(in the rows, 128 means zero)
Where one turn sends some rows of the set: a few examples, then the rows asked
z_113: [128 129 122 157 143 105  89 114 128 167 100 154 127 142 101 111  98 141
 147 166 158  86 116 141 142 147  93 127 133 125 104 120 126 126]
z_341: [173 102 103 157 124 122 112 113 169 131 111 107  87 130 133 103 116 128
 143 102 100 103 130 124 109 140  93 162 113 116 103 191 126 140]
z_718: [159 109  98 133 139 119 122 122 168 141 146 116 147 150 128 115 101 158
 135 163  93 115 162 115 103 106 162 123 151 102 102 106 111 119]
z_110: [134 110 140 150 133 162 141 111 173 164 136 126 118 134 110 147 106 148
 133  75 106 141 138 112 143 127 102 129 121 121 114 174 170 122]
z_273: [121 130 118 118  95 107 128 103 165 171 129 141 168 147  84 107 112 146
 149 132 153 154 100 123  94 131 122 131 127 140 117 116 124 172]
z_724: [104 130 114 117 125 134 161  92 120 162 125 146 157 120  95  94 112 162
 126 149 131 123 125 136 130 152 132 128  64 101 109 124 146 134]
z_504: [149 116 110 179 114 167 148 119 159 133 111 118  82 118 134 139 108 124
 158  92 160 118 140 110 121 137 125 149 120 125 103 141 117 151]
z_889: [114 164 100 155 142 113 105 118 189 131 122 108 153  96 134 113 142 144
 128 131 131 105 146 152 112 157 152 107  91  87 135 123 148 132]
z_496: [153 145 142 153 134 160 138 138 181 148 131 101 125 125 124 123 140 144
 149 122  91 147 141 143 124 140  99 132  94 146 106 179 165  96]
z_757: [144 116  97 173 107 156 143 114 171 150 110 127  96 132 114 148 119 117
 161  80 120 118 157 123 120 139 101 140 131 132 101 161 132 152]
z_59: [119 157 103 125 131 111 116 133 186 129 113 109 155 101 125 109 131 169
 118 133 138 106 149 153 115 150 177 109  88  97 122 121 141 124]
z_610: [127 163 113 141 135  99  84 131 163 130 108 130 137 103 114 126 128 152
 124 143 138 104 146 175 116 158 154 101  90  93 126 125 143 117]
z_979: [181 129  98 135 133 140 125 136 163 112 144 100  85 131 136 121 129 158
 143 119  93 132 126 155 109 114 103 147 111 130  98 160 171 130]
z_12: [115 116 106 137 144 130 165  83 112 162 146 133 148 128  95  98 114 155
 127 154 113 127 127 115 123 131 112 131  71  91 113 125 141 128]
z_157: [156 124 109 118 128 106 115 133 161 142 129 126 134 143 128 108  99 176
 132 170 110  90 158 118 122 114 161 131 143 114  98 109  98 108]
z_915: [126 159 153 153 128 178 126 147 163 135 147 110 124 131 131 128 126 154
 163 144 114 149 144 113 119 128 107 126  94 143 109 185 150 118]
z_960: [127 114 112 120 139 120 151 104 102 157 126 140 154 139  80 106 105 155
 118 162 130 139 145 136 125 130 135 120  72 101 117 138 134 114]
z_998: [123 133 127 128 115  97 107 117 170 161 117 145 165 139  85 120 121 129
 126 118 164 164 124 148  83 133 128 122 124 131 117 110 138 162]
z_6: [161 104 103 119 132  95 101 142 158 147 118 128 139 160 115 127  96 156
 124 163 113 120 150 125  91 113 158 111 140 112  99 113 102 121]
z_290: [127 149 123 150 126  92  85 118 163 164 110 144 130 139 115 112  93 167
 157 165 155  82 118 128 134 151  95 148 145 130 109 114 128 147]
z_738: [128 135 116 147 114 104 120 103 191 157 140 124 165 137  85 115 129 135
 153 122 145 161 105 128  76 124 119 130 133 132 113 104 130 168]
z_239: [174  97 125 167 120 143 121 130 158 124 102 110  91 125 154  84 111 141
 154 117 117 113 117 114  90 138 124 160  95 114 100 169 128 151]
z_990: [122 124 165 148 128 167 127 116 172 149 146 121 108 120 126 151  96 144
 129  89 138 146 145  87 133 128 114 142 119 114 112 167 137 130]
z_351: [162 137 128 143 121 161 107 142 150 108 148 119  92 126 149 103 126 168
 160 127 101 133 109 141 101 109 122 132 103 121 105 163 174 149]
z_688: [130 140 126 181 156 109  91 104 158 158 118 134 135 133 111 105  96 157
 163 168 141  78 115 129 142 151  87 148 141 113 103 118 138 131]

z_738 goes to z_889
z_59 goes to z_290
z_504 goes to z_915
Where do these go?
z_113 goes to z_960
z_979 goes to z_757

Where one turn sends some rows of the set: a few examples, then the rows asked
z_762: [ 91 107  88  92 138 156 101 151 124 129 133 131 139 129 148  94 123 105]
z_100: [128 130 122 120 126 133  91 153 159 113 168 103 145 137 149 110 140 113]
z_225: [132 115 111  86 142 170 123 111 108 144 101 153 139 150 140 159 125 130]
z_410: [127 114 127  81 133 155 118 136 120 161 137  89 169 104 106 141 144 123]
z_123: [108 157 140 129 114 171 136 139 122 140 156 156 115 149 111 122 101 127]
z_754: [110 135 134 100 154 152 106 121 142 143 155  97 116 162 153 151 151 106]
z_928: [166 146  88  92 114 157  93 128  89 136 137 120 110 164 117 152 123 104]
z_278: [127  84 107  81 118 137  86  86 133 129 151 101 138 131 114 118  92 122]
z_400: [135 147 115  82 128 160 167 135 147 152 143  81 132 139 136 118 126 116]
z_47: [172 151 141 118  99 135 135 133 143 168 134 121 147 126 122 122 137 102]
z_217: [124 147 119 105 162 144 113  88  91 123 134 103 118 158 119 171 126 122]
z_518: [126 154 123 104 126 123 122 115  95 133 125  92 127 131  61 108  96 111]
z_160: [105 120 100 137 141 104 134 109 113 141 158 130 136 117 123 108 113  85]
z_847: [134 153 128 116 127 177  74  91 123 156 150 118 114 151 145 125 135  99]
z_694: [153 130 102  98 139 150 137 118 145 140 113 113  91 127 125 118  76 142]
z_198: [160 138 130 107 130 144 112 117 123 133  93 148 122 128 114 148  73 115]
z_376: [111 142  76 113 136 123 107 126 108 137 149 112 147 126 102  71 113 118]
z_601: [127 118 107 117 132 123 117  72 109 103 148  88 122 140 110 148 133 139]
z_50: [162 142 107 124 142 132 137 115 111 135 107  97 121 120 142 119 162  97]
z_342: [136 136  92 132 103 144  72  91 104 140 127 110 140 125 110 117 132 148]
z_749: [105 100 118  96 120 189 118 140 107 118 134 140 119 133 122  87 104 114]
z_355: [101 116 130 126 124 141 127 113 141 115 151 124 108 155  85 134 116 159]
z_552: [131 130  91 109 100 126 101 133 130 106 141 142 133 161  85 136 134 146]
z_787: [135 126 123 128 169 155 131 139 149 143 134 103 139 116  81 109 107 141]
z_881: [ 84 130 141  97 117 113 112 106 125 119 126 129 151 135 159 112 123 104]
z_630: [163 160 137 118 119 117 109 138 154 155 126 118 140 134  96 110  92 117]
z_409: [159 141 119 105 136 185 135 138  86 121 126 121 124 148 130  90 139 103]
z_306: [133 139 162 106 131 153 130 133  98  89 108 108 143 159 133 107 116 105]
z_68: [127  98 151 114 140 136 121 125 112 104 142 162 114 139 113 127 105  88]
z_170: [143 114 121  93  91 122 107 104 130 146 134 103 166 101 132 141 124  97]

z_170 goes to z_754
z_630 goes to z_601
z_400 goes to z_928
Where do these go?
z_160 goes to z_410
z_278 goes to z_100

Where one turn sends some rows of the set: a few examples, then the rows asked
z_497: [141 158 154 105 148 112 147 130 164 166 108 146 129 190 126 112  93 118
 144  89 132 126 138 116 113 128 154 123  93 122 137 102  93 129 132 170
 164 168 114 154 100 154 139 117 123 177 128]
z_229: [173 124 157 120 157 139 125 118 145 155 137 175  95 162  98 125  98 123
 136 155 105 154 143 106 159  73  87 111 144  80 204 134 118  78 140 179
 133 113 144 125 114 143 139  59 113 149 145]
z_62: [122 102 164  91 145 150 142 110 176 133  94 183  87 180 122  93  98 135
 140 127 123 143 148 110 106 100 144 104 151 109 130 107 136  88 126 141
 173 155 148 152  86 159 114  94 133 148 129]
z_573: [183 144 132 114 147 106 154 102 185 144 114 182 131 150 118 151 100  72
 113 155 102 174 132 143 112  87 135 113  89  92 164 132  79  73 117 134
 108  98  93 175  75 167 149 128 128 183 134]
z_288: [164 139 153 161 166 156 124 104 144 147 144 161 108 190 106 148  82 125
 140 155 116 146 116  96 142  78 121 150 136  93 198 130  94 106 137 170
 143  92  86 139 104 154 135  80 120 187 156]
z_282: [184 140 144  94 150 143 145 131 150 134 140 176  93 142 122 159 107  86
 102 142  93 134 130 133  84 115  94 128  97  80 156 162 108  83 134 156
 167  90 103 189  91 176 117 102 150 138 148]
z_498: [147 156 136  74 169 108 138  95 151 157 140 168 137 156 142 151  90 139
 106 150 122 118  82 112 141  98 129 133 108 137 182  98 120  74 151  97
 115 146 139 140  74 166 123  85 126 112 119]
z_150: [179 138 149  93 145 156 132 126 141 117 115 181 103 125 119 155 115 119
 111 137  89 143 137 144  92 114 119 103 101  98 147 161  99  84 119 141
 182 115 117 204  94 161 119 106 160 138 144]
z_854: [134 168 130 107 143 126 100 118 126 185 119 169 134 162 124 159 104 111
  78 137 128 142 110 111 128  96  90 153 116 115 147 124  86 102 120  96
 177 120 125 153  65 162 117 119 110 109 111]
z_365: [175 111 162  85 163 151  92 145 160 165 106 148 127 159 118 125  94 125
  95 160 110 125  98 117 107  88 142 184 109 128 132 102  93  89 140 160
 129 120  96 151  87 178 109 131  78 162 128]
z_657: [125 138 156 104 149 122 144 121 162 174 106 153 135 185 109 144  81 125
 157  90 124 120 140  81 116 119 143 124 101 121 126  97 111 116 113 173
 149 151 106 143  91 158 145 112 126 189 142]
z_920: [176 147 134 114 172  99 161  89 172 141 104 184 130 152 111 142 132  98
 127 136  96 162 125 147 115  96 136 100  76  87 158 130  94  88 107 142
 125 112 108 191  85 170 169 127 143 172 133]
z_194: [159 126 186 120 120 141 127 124 158 164 119 172 128 145 109 131  88 110
 149 155 120 162 146 121 157  70 118  94 149  99 206 131 118  63 138 172
 128 122 138 139 112 135 146  68 114 155 139]
z_79: [150 140 180 119 140 132 138 101 169 173 139 171 122 165 115 124  64 131
 133 157 114 157 132  95 151  69 114 112 146 102 214 133 115  49 122 167
 145 121 140 141 104 143 141  39 125 147 127]
z_636: [166 152 144 110 143  90 130  88 160 172 121 165 134 153 145 152 118 123
  82 162 148 151  77 121 146 101 129 122 104 141 184 111 129  65 144 100
 120 153 116 151  96 157 125 101 132 133 114]
z_857: [171 126 158 111 149 152 139 148 140 132 133 177 103 111 132 162 112  86
  94 133  91 148 120 158 114 112 117 112 102  85 145 155 106  82 121 145
 182 105 136 166  99 176 113 102 146 136 145]
z_109: [176 102 142 116 151 125 128 113 176 164 135 165 105 121 144 110  96 119
  81 141 122 127 114 111 141  89 141 165 112 101 136  90 119  51 115 175
 115 147 144 145 106 177 152 119  93 118 124]
z_193: [153 163 171 119 136 126 110  99 157 148 121 176 115 160  92 132  97 120
 130 148 122 149 128 110 150  76 115  96 143  89 210 138 123  61 124 165
 122 125 146 126 111 127 128  53 114 151 125]
z_730: [165 165 141 118 151 100 135  93 178 154 155 166 140 157 136 138  85 132
  81 138 130 127  69 117 152 103 137 116 116 139 174 105 124  76 137 111
 127 167 149 141  88 149 128  98 134 129 124]
z_94: [160 114 184 106 180 128 115 126 183 179 121 156 140 186 138  97  75 102
  95 114 138 126 127 134 138  85 156 158 107 122 167 104 122  82 143 168
 138 110 108 156 120 178 171 131 101 134 116]
z_878: [173 134 129 125 171 107 157 102 191 147 113 176 124 144 132 140 101  81
 105 123  93 185 116 137 101 108 122 103  70  97 133 120  87  81 122 157
 108 110 106 188  91 180 140 111 133 169 140]
z_566: [166 119 168 109 169 144 132 136 148 143 113 179  71 145 121 103  82 133
  93 119 133 134 105 160 104 103 141 175 114  83 163 139  93  96 130 170
 162  92 167 148 102 185 155 100 103 151 110]
z_297: [129 147 138 101 148 134 164 119 163 152 102 139 123 200 119 117  85 127
 157 103 129 133 144 111 119 126 152 144 103 112 142  95 101  96 104 173
 155 152  97 140  98 173 147 106 145 194 112]
z_69: [140 118 149  85 149 157 142  97 162 148  90 186  99 199 118 101 107 121
 144 147 115 111 153 114 118 120 157 121 129 129 122 113 125 109 134 152
 167 153 125 143  64 179 117  82 127 124 115]
z_75: [144 138 188 158 163 124 111 106 128 158 129 139 117 203 106 145  79 116
 131 122 125 147  95 103 139  77 116 137 146  84 177 136  99 102 141 163
 163  86  94 140 102 158 119  83 121 174 119]
z_683: [179 120 156  94 136 150 152 134 132 125 109 183 102 122 122 139 119  96
 112 160  94 158 109 132  95 113 105 123  88 107 134 144  93  70 114 152
 187 109 115 172  78 185 115 107 148 143 130]
z_894: [162 149 138  90 160  94 134  96 176 158 138 175 147 159 136 170  95 111
  79 142 116 148  92 116 166 100 130 125  87 152 182 103 119  77 136 101
 138 145 131 146  84 155 125  87 124 125 125]
z_733: [125 136 131  98 152 117 144 112 159 171 124 162 113 183 120 109  84 118
 151 119 140 105 145  97 114 135 156 111  93 124 128  98 109 129 108 166
 133 160 110 151  93 174 140 102 130 167 130]
z_82: [187 116 198 114 150 141 104 137 171 175 102 187  89 145 130 128  98 157
 109 177 126 152 108 142 124  89 160 138 122 128 175 144 123  95 147 172
 123 104 135 179 108 177 145  82 104 128 107]
z_424: [155 137 170 172 168 139 133 109 144 153 141 137 107 193  98 165  69 118
 121 137 102 122 121 115 141  78 132 148 148  76 167 141  97  91 118 156
 159  94 102 137  95 153 128  79 125 194 137]
z_13: [138 117 148  99 136 146 156 112 188 125 105 179 109 187 124 106  99 134
 144 153 100 125 143  94 110 108 160 117 148 118 126 123 120  86 110 136
 168 162 147 160  59 163 128 109 136 124 106]
z_477: [196 131 147 133 157  88 115 110 154 182 125 161  98 152 112 133  64 152
 102 144 122 104  98 142 120 100 135 164 131  88 162 132  90  95 104 196
 120  99 120 170 102 186 136 120 129 160  95]
z_652: [140 189 146 107 139 131 108 133 136 185 109 148 121 173 121 152 119 126
 105 146 123 134 103 108 119  88 107 154 128 128 148 130  73  95 149 102
 160 132 131 144  68 164 115 110  96 120  91]
z_304: [140 183 133 101 165 128 109 106 119 191 133 165 119 168 123 134 101 129
  92 122 146 130 107 119 128  98 110 160 114 109 146 116  88  96 160  90
 141 135 120 152  67 165 125 109 112 109 112]
z_114: [167 119 160  92 142 112 123 130 193 123 109 188 114 151 106 120  74 143
 126 143 121 150 103 135 113 117 168 177 115 100 189 123  97  71 126 172
  83  97 121 158  99 178 132 110 129 151 116]
z_672: [139 165 160 170 163 160 105  99 144 151 134 149 115 185  86 158  90 122
 127 135 122 130  95 105 143  85 130 139 135  87 189 142  99  97 126 150
 166  95 108 144 102 151 137  70 123 188 118]
z_514: [143 101 181  80 147 110 108 130 164 163 130 159 106 160 150 107  82 132
 105 158 105  97 141  93 112  94 151 183 136 103 163 120 115  59 101 154
 155  98 130 154  95 167 109 123 111 122 123]
z_289: [142 181 129 114 170 135 105 122 133 191 129 156 124 160 130 164 100 128
  75 146 121 131 103 129 109  83  87 148 130 129 144 127  91  86 128 104
 160 131 135 164  88 179 110  96 119 129  90]
z_530: [142 113 163  90 124 160 153  90 174 143 102 188 111 186 118 112  88 124
 141 134 107 129 152  98 128 101 141 117 142 111 118 110 153  87 125 152
 181 161 138 154  58 149 136  88 122 143 125]
z_369: [189 139 146 103 170 119 160 101 179 149 135 199 121 151 128 143 132  73
 120 145 116 168 124 132 106  99 120 100  86  92 165 138 105  81 132 148
 115  80 113 182  85 184 159 124 135 165 145]

z_82 goes to z_109
z_733 goes to z_288
Where do these go?
z_652 goes to z_857
z_75 goes to z_289
z_193 goes to z_894

